In the data rows, the value 500 means zero.
Some points, one per row:
521 527 453 531 450 330 370 475 524 279 297 427 301 657 412 540 717 276 549 443 466 489 426 436 475
556 342 409 356 397 597 677 573 486 459 562 493 530 354 682 466 326 422 484 581 726 164 541 606 248
599 469 413 539 565 386 355 525 448 355 387 379 344 643 510 482 537 434 506 493 567 456 427 543 528
471 533 519 419 472 717 590 545 505 660 599 516 602 354 607 409 276 618 445 561 590 417 572 562 477
438 443 511 578 483 425 499 446 537 425 311 451 316 571 372 574 686 380 656 278 368 624 513 392 577
543 445 538 456 524 501 566 513 467 556 650 568 604 468 562 517 433 547 400 595 556 513 518 474 447
506 507 624 526 548 493 467 428 554 551 594 561 539 545 412 521 571 624 372 576 387 783 467 494 609
515 472 467 447 449 595 544 530 548 514 484 531 548 460 500 461 411 546 463 412 521 455 591 536 461
576 556 421 609 573 384 343 540 466 379 352 428 483 616 445 470 599 463 492 422 428 511 442 564 568
326 582 545 477 423 642 669 475 575 743 539 558 666 371 530 463 329 566 550 569 456 458 599 446 490
526 569 206 583 498 287 391 532 414 406 235 330 416 591 548 429 438 359 521 486 602 167 375 625 439
545 550 372 633 549 279 406 526 448 350 266 386 440 619 464 503 588 354 606 436 463 407 460 495 527
666 404 420 456 455 443 550 549 459 307 472 415 461 470 608 470 470 377 472 598 640 277 479 614 326
353 417 405 425 337 565 661 513 544 487 373 487 382 442 599 541 444 283 687 442 655 192 535 410 344
381 362 491 413 410 533 679 496 566 570 535 631 644 459 641 550 397 456 484 578 636 359 479 464 394
676 393 424 480 603 434 464 573 418 477 605 470 597 528 670 471 391 619 378 629 653 356 449 671 439
357 428 529 491 323 563 692 499 587 507 392 572 468 428 472 577 593 322 696 340 453 381 607 368 380
538 419 360 457 517 390 371 608 417 371 444 442 348 652 633 540 497 361 475 643 773 254 314 551 408
535 377 356 472 446 353 574 562 465 369 372 501 556 544 637 499 435 320 514 498 687 169 485 518 317
495 617 461 683 519 336 378 498 426 456 291 403 345 614 318 502 643 383 591 411 383 589 386 416 637
662 515 529 494 611 566 416 531 483 501 631 491 554 510 530 473 468 780 353 553 517 612 482 677 547
555 544 547 424 527 623 471 494 583 532 658 585 616 450 467 472 472 722 355 495 431 616 593 627 512
318 515 527 503 370 616 568 503 553 640 454 521 336 466 431 569 575 366 623 517 483 503 486 385 437
496 504 564 567 468 421 555 432 519 492 460 513 488 514 418 533 603 418 516 454 380 610 531 381 534
561 433 439 505 622 401 337 517 421 438 515 460 475 614 569 483 489 517 477 524 558 504 415 536 543
434 473 558 453 415 551 589 474 588 499 501 560 466 445 474 564 590 444 556 411 451 500 581 458 442
462 513 488 495 416 594 525 497 566 518 440 486 438 491 477 497 505 510 539 489 534 455 486 541 464
514 363 377 427 424 438 542 542 560 310 361 556 555 530 556 500 529 400 531 408 577 243 507 604 346
429 449 491 464 365 582 593 525 601 433 329 498 483 480 519 470 536 352 628 394 498 326 580 482 399
380 495 619 553 510 569 553 455 550 616 534 576 489 495 385 571 611 567 536 480 359 760 487 418 583
377 537 539 448 390 557 545 477 566 534 493 544 421 484 460 560 535 376 543 491 499 518 515 372 465
684 305 410 575 645 170 472 517 348 270 407 414 479 633 556 554 550 406 482 516 562 486 381 523 482
543 434 512 515 579 389 440 500 477 503 537 558 559 594 524 526 491 575 377 681 572 585 353 536 549
398 566 575 447 411 587 538 449 551 566 538 529 458 455 456 516 513 423 511 509 471 564 532 368 499
522 683 573 605 575 553 354 465 540 584 544 508 553 494 311 457 610 666 417 421 222 817 540 556 662
514 497 465 576 482 393 443 443 582 344 314 504 470 583 340 501 707 461 509 342 300 588 482 550 547
457 595 648 511 503 682 506 449 587 674 639 541 504 453 373 521 554 735 457 489 352 770 547 498 600
Here are 24 more points, each followed by its number:
495 433 595 375 429 598 591 574 554 481 672 622 578 462 604 545 493 462 447 628 634 403 532 499 364 0
526 499 632 543 484 445 562 420 536 493 486 511 458 497 381 536 638 467 496 462 344 693 568 389 540 1
419 548 634 581 609 533 497 434 498 659 609 572 513 484 386 553 579 669 434 540 338 884 449 486 675 2
402 628 561 497 485 674 536 492 526 694 594 529 589 401 448 450 391 596 488 464 441 600 571 461 575 3
478 498 424 515 510 453 535 519 496 484 409 456 596 522 601 437 401 473 535 506 541 324 518 559 474 4
363 602 474 443 474 657 636 510 512 711 624 565 658 325 572 492 298 582 534 531 547 416 611 473 459 5
483 569 583 510 570 579 403 439 597 551 580 571 567 514 330 471 616 704 382 402 263 823 535 584 638 6
375 424 545 407 462 689 693 499 541 677 620 576 575 341 587 539 354 566 556 429 552 462 628 425 472 7
478 399 438 578 561 334 488 515 506 413 347 528 483 601 500 570 625 457 537 461 482 501 412 558 517 8
589 582 643 551 550 465 370 432 536 425 542 485 404 557 349 520 713 574 458 452 310 796 517 522 611 9
331 452 425 413 372 549 670 512 555 584 490 537 499 451 536 555 439 376 573 489 599 268 567 389 337 10
377 479 386 526 438 463 534 522 485 477 285 479 480 511 551 459 461 330 638 430 546 296 474 482 442 11
724 600 687 527 617 473 315 449 524 407 665 466 470 567 388 515 685 716 340 498 324 847 528 596 647 12
319 418 376 434 336 535 725 505 538 514 329 450 461 422 583 493 394 280 684 453 598 146 580 404 325 13
627 474 515 574 488 419 496 448 482 347 405 380 324 499 390 486 652 388 498 485 387 596 461 529 516 14
597 547 523 488 644 520 389 536 406 566 700 483 512 508 535 507 418 674 393 599 572 611 466 539 575 15
449 576 488 608 527 399 414 475 460 503 431 474 464 561 394 505 597 469 604 394 375 551 453 454 605 16
501 396 407 496 563 398 472 556 427 417 449 524 501 565 626 534 464 403 510 561 647 396 418 503 458 17
460 402 541 446 423 486 642 479 524 500 516 565 532 469 554 553 507 395 521 506 547 443 544 398 388 18
435 416 433 411 453 629 600 570 518 569 540 559 559 432 637 524 350 553 545 489 681 308 531 545 384 19
640 477 444 628 607 301 417 524 367 364 389 457 501 581 508 485 526 478 526 510 491 491 427 498 581 20
438 444 373 420 475 535 554 571 460 492 423 505 589 435 665 425 316 419 581 476 668 191 535 560 369 21
447 802 508 605 555 550 402 406 432 787 583 406 483 409 335 396 404 679 399 571 326 716 456 503 700 22
599 607 603 581 579 579 369 484 526 527 580 483 492 552 372 477 593 731 380 526 358 793 459 595 644 23
Which of these numbered points is nearest to each point below, ignoring the 3 directions in which the first points spread most? Its number follows each.
618 525 468 500 591 502 359 519 545 425 536 524 573 552 443 454 565 688 333 477 424 592 484 711 539 > 6
344 495 477 489 353 502 596 450 608 532 391 486 396 518 400 568 609 346 593 441 432 441 533 370 422 > 10
381 580 571 438 447 710 587 442 641 656 602 625 622 368 406 483 486 697 455 439 350 643 618 541 520 > 6
330 378 442 531 431 463 565 481 576 467 282 565 441 548 501 566 607 312 614 465 495 484 424 459 443 > 8
414 556 538 455 515 610 544 469 469 647 630 489 453 406 512 501 387 522 530 532 537 549 553 404 539 > 15
609 514 351 519 572 428 350 602 453 385 429 445 567 594 578 437 453 528 443 485 600 319 443 639 468 > 21
393 502 388 561 451 444 483 505 452 468 280 445 446 514 522 448 500 313 664 460 504 322 428 480 468 > 11
656 601 433 586 677 429 300 584 346 509 589 432 520 581 506 445 423 672 343 623 574 551 353 627 626 > 3
447 576 464 584 481 429 496 480 525 478 346 448 479 541 433 501 559 401 588 444 406 503 518 450 531 > 4
570 517 428 576 564 449 370 474 480 413 361 399 430 567 472 429 540 510 507 417 436 539 473 577 577 > 21
285 514 558 471 296 558 713 415 657 600 398 520 441 449 378 563 589 304 612 435 375 479 624 282 414 > 10
575 477 609 356 499 615 551 595 475 523 825 622 657 437 668 525 377 566 351 761 706 414 513 543 389 > 0
395 506 468 465 454 501 578 521 469 573 542 556 575 442 571 518 402 468 591 483 587 326 512 466 450 > 16
664 462 488 499 564 348 304 490 464 284 457 402 404 660 537 468 597 450 469 488 533 490 443 556 523 > 9
384 442 530 357 511 715 518 483 530 723 709 593 527 387 481 478 404 648 387 541 511 609 476 510 504 > 10
675 391 443 490 647 438 406 575 415 405 552 463 543 562 625 496 437 611 425 450 599 469 492 609 527 > 7
427 448 445 400 330 596 721 483 600 479 453 523 510 325 454 507 473 397 596 373 477 295 645 476 346 > 6
426 478 404 323 506 738 537 619 498 678 752 623 630 351 599 496 302 661 411 540 664 331 529 606 384 > 19
533 435 389 570 504 348 536 538 407 386 344 488 516 537 593 499 442 377 618 553 608 290 445 462 458 > 20
512 540 545 603 559 447 559 462 417 549 492 515 555 456 463 476 429 533 532 556 440 624 506 417 617 > 20
613 358 336 538 580 316 448 496 388 372 281 362 367 557 506 438 462 471 526 506 552 352 367 564 536 > 13
630 406 533 437 514 468 491 600 454 380 611 537 534 550 630 517 491 464 419 637 665 366 466 540 412 > 0
398 557 587 529 409 618 580 437 608 585 440 517 453 455 366 514 576 538 571 433 370 636 546 446 531 > 23
409 525 593 574 592 496 494 439 530 639 548 562 525 497 392 544 596 624 437 545 341 815 434 520 641 > 2
673 534 555 505 548 568 481 494 448 493 623 425 446 414 467 463 487 625 386 602 460 626 499 598 522 > 14
